Look-ups in named tables: a row name and a column name give one cell, copied from the table.

vof:
	zovuk	sop	fave	fotemod	dedif
mub	34.64	47.41	73.40	74.28	44.96
tarido	46.73	46.06	38.68	43.61	30.76
vugu	61.34	31.15	55.83	25.24	49.74
visovi	28.12	60.31	32.34	66.52	30.28
kog	44.72	41.21	59.85	56.10	42.65
kib	53.06	77.41	58.89	39.47	65.23
pibatu	40.97	18.27	48.89	23.99	33.67
bet	42.01	30.17	81.69	35.03	44.65
gomub	51.86	76.98	59.30	37.81	65.38
nam	50.56	72.80	55.41	34.10	65.17
gur	20.62	33.98	34.90	53.19	17.81
veralu	47.41	24.90	61.94	16.95	52.24
nivame	45.08	53.13	27.92	82.36	58.89
ligef	16.25	57.14	43.38	33.70	51.44

What is the sop of pibatu in vof?
18.27
What is the fave of nam in vof?
55.41
What is the fotemod of mub in vof?
74.28
What is the dedif of pibatu in vof?
33.67
What is the zovuk of gomub in vof?
51.86
What is the sop of tarido in vof?
46.06
What is the fave of tarido in vof?
38.68
What is the sop of ligef in vof?
57.14
What is the fave of gur in vof?
34.90
What is the dedif of nam in vof?
65.17
Row with the largest zovuk: vugu

nak =
,ven,zur,kuromot,kot,puserer,fuzekuz,vipamu
dif,5212,7813,3497,1970,3059,5321,4920
lav,3686,1335,4700,6575,5908,3751,3310
nuf,5432,7774,2958,2445,3977,5814,4057
mibonuv,3760,1452,4566,6583,6041,3882,3165
rok,3994,5432,5503,2386,1530,3304,6769

What is the puserer of dif in nak?
3059
What is the fuzekuz of lav in nak?
3751
What is the kuromot of dif in nak?
3497
What is the vipamu of mibonuv in nak?
3165
What is the fuzekuz of dif in nak?
5321
What is the kuromot of rok in nak?
5503
What is the vipamu of lav in nak?
3310
What is the zur of lav in nak?
1335
What is the puserer of lav in nak?
5908
What is the fuzekuz of nuf in nak?
5814
What is the ven of nuf in nak?
5432
What is the ven of mibonuv in nak?
3760
What is the kot of lav in nak?
6575
What is the puserer of nuf in nak?
3977
What is the kot of dif in nak?
1970
What is the zur of nuf in nak?
7774
Row with the largest puserer: mibonuv

gegemid:
|  | vurofi | pidoli | nezuz | taraf | pipop | zar |
|---|---|---|---|---|---|---|
| bodapa | 316 | 868 | 119 | 878 | 757 | 78 |
| dem | 446 | 820 | 298 | 566 | 758 | 371 |
| rim | 428 | 822 | 292 | 546 | 776 | 380 |
| kov | 418 | 944 | 222 | 603 | 807 | 337 |
| zake | 323 | 875 | 206 | 475 | 901 | 372 |
| buselo | 210 | 573 | 175 | 815 | 759 | 40 |
| nurilol | 436 | 343 | 525 | 405 | 652 | 450 |
| mirupu | 175 | 346 | 280 | 604 | 787 | 153 |
| dubo | 171 | 472 | 202 | 731 | 789 | 70 |
| toz | 259 | 256 | 414 | 450 | 743 | 309 |
| miku | 311 | 849 | 122 | 879 | 756 | 71 |
| lezok | 500 | 587 | 449 | 516 | 647 | 425 |
| sasod | 237 | 297 | 322 | 725 | 677 | 97 |

pipop of kov is 807
taraf of mirupu is 604
zar of toz is 309
vurofi of toz is 259
pipop of mirupu is 787
taraf of rim is 546
pidoli of nurilol is 343
zar of kov is 337
nezuz of toz is 414
zar of buselo is 40
pipop of toz is 743
taraf of sasod is 725
pidoli of bodapa is 868
pidoli of toz is 256
pidoli of rim is 822

nado.tsv
	turazak	mavoniz	zerokel	monomi	remib
kevelop	315	164	701	578	887
ser	422	380	626	954	363
ripu	519	328	670	843	470
vikub	566	327	767	812	509
kigug	673	336	670	963	323
duv	462	279	533	580	650
pib	711	350	878	737	525
zani	719	391	761	858	344
pak	365	371	578	918	399
rabuda	568	379	755	879	405
vafi	610	419	657	557	557
zit	528	277	502	375	760
rap	379	345	572	821	472
sike	540	368	727	892	409

vikub, remib: 509
vafi, monomi: 557
pak, remib: 399
kigug, remib: 323
duv, monomi: 580
vikub, mavoniz: 327
rap, mavoniz: 345
ripu, mavoniz: 328
vikub, monomi: 812
ser, mavoniz: 380
kigug, turazak: 673
Row with the largest remib: kevelop

Table rulebi
         dugima  kemita   sar  liton
murep       2.1     9.4  -0.5    6.6
sumolav     1.4     4.8  -7.2    6.1
rubav       5.2     1.5   2.9   -1.7
met         3.5     6.6  -5.6    6.4
tuz         2.8     7.7   2.8    5.8
lubig       1.5     0.6   3.5   -0.9

rubav, sar: 2.9
murep, liton: 6.6
lubig, dugima: 1.5
sumolav, dugima: 1.4
met, dugima: 3.5
tuz, dugima: 2.8
tuz, sar: 2.8
met, kemita: 6.6
sumolav, kemita: 4.8
sumolav, sar: -7.2
tuz, liton: 5.8
murep, dugima: 2.1
lubig, sar: 3.5
sumolav, liton: 6.1
murep, sar: -0.5
lubig, kemita: 0.6
Row with the largest kemita: murep

nefenu.tsv
	giso	zef	bafudim
kas	7.87	5.56	7.21
vizat	2.50	3.06	1.95
bomu	4.00	3.52	3.51
tav	5.77	4.38	5.05
lisel	4.55	4.57	5.39
zuk	8.22	6.80	8.52
tifabed	8.17	5.73	7.62

zef of tav = 4.38
zef of vizat = 3.06
bafudim of vizat = 1.95
bafudim of tav = 5.05
giso of zuk = 8.22
giso of vizat = 2.50
giso of lisel = 4.55
giso of tav = 5.77
bafudim of lisel = 5.39
zef of tifabed = 5.73
zef of kas = 5.56
bafudim of zuk = 8.52
bafudim of bomu = 3.51
Row with the largest bafudim: zuk

tal =
cols = fif, nidag, dagaku, tizu, veso, darone
telis: [135, 109, 80, 120, 219, 75]
sopopeb: [108, 133, 159, 204, 134, 106]
dukan: [59, 194, 100, 139, 137, 33]
fomu: [66, 106, 119, 68, 84, 76]
zolina: [107, 108, 95, 117, 112, 239]
lam: [133, 106, 118, 144, 138, 72]

What is the tizu of zolina in tal?
117
What is the dagaku of dukan in tal?
100
What is the veso of zolina in tal?
112
What is the veso of telis in tal?
219
What is the fif of dukan in tal?
59
What is the fif of zolina in tal?
107
What is the darone of zolina in tal?
239
What is the fif of lam in tal?
133
Which row has the largest darone? zolina

taz =
|  | mugog | fatabab | vudo | gofupe | buresil | kase | fuv | fegigo | laleseb | dop |
|---|---|---|---|---|---|---|---|---|---|---|
| ledebom | -541 | -64 | 278 | -401 | -552 | -509 | -446 | -489 | -697 | -92 |
| tubebe | 90 | -462 | 659 | 34 | 111 | -280 | 197 | 94 | -629 | -612 |
| rer | -244 | -265 | 390 | -335 | -200 | -642 | -400 | -279 | -561 | -320 |
| lar | 102 | -527 | -558 | 3 | 105 | 154 | -194 | 123 | -271 | -605 |
| zalam | 49 | -574 | -10 | -106 | 54 | -924 | -547 | -82 | -236 | -9 |
| bef | -493 | -78 | -344 | -418 | -493 | -22 | 184 | -514 | -143 | -733 |

fatabab of tubebe is -462
mugog of lar is 102
buresil of zalam is 54
fuv of lar is -194
kase of ledebom is -509
mugog of ledebom is -541
mugog of tubebe is 90
gofupe of rer is -335
vudo of tubebe is 659
laleseb of ledebom is -697
laleseb of zalam is -236

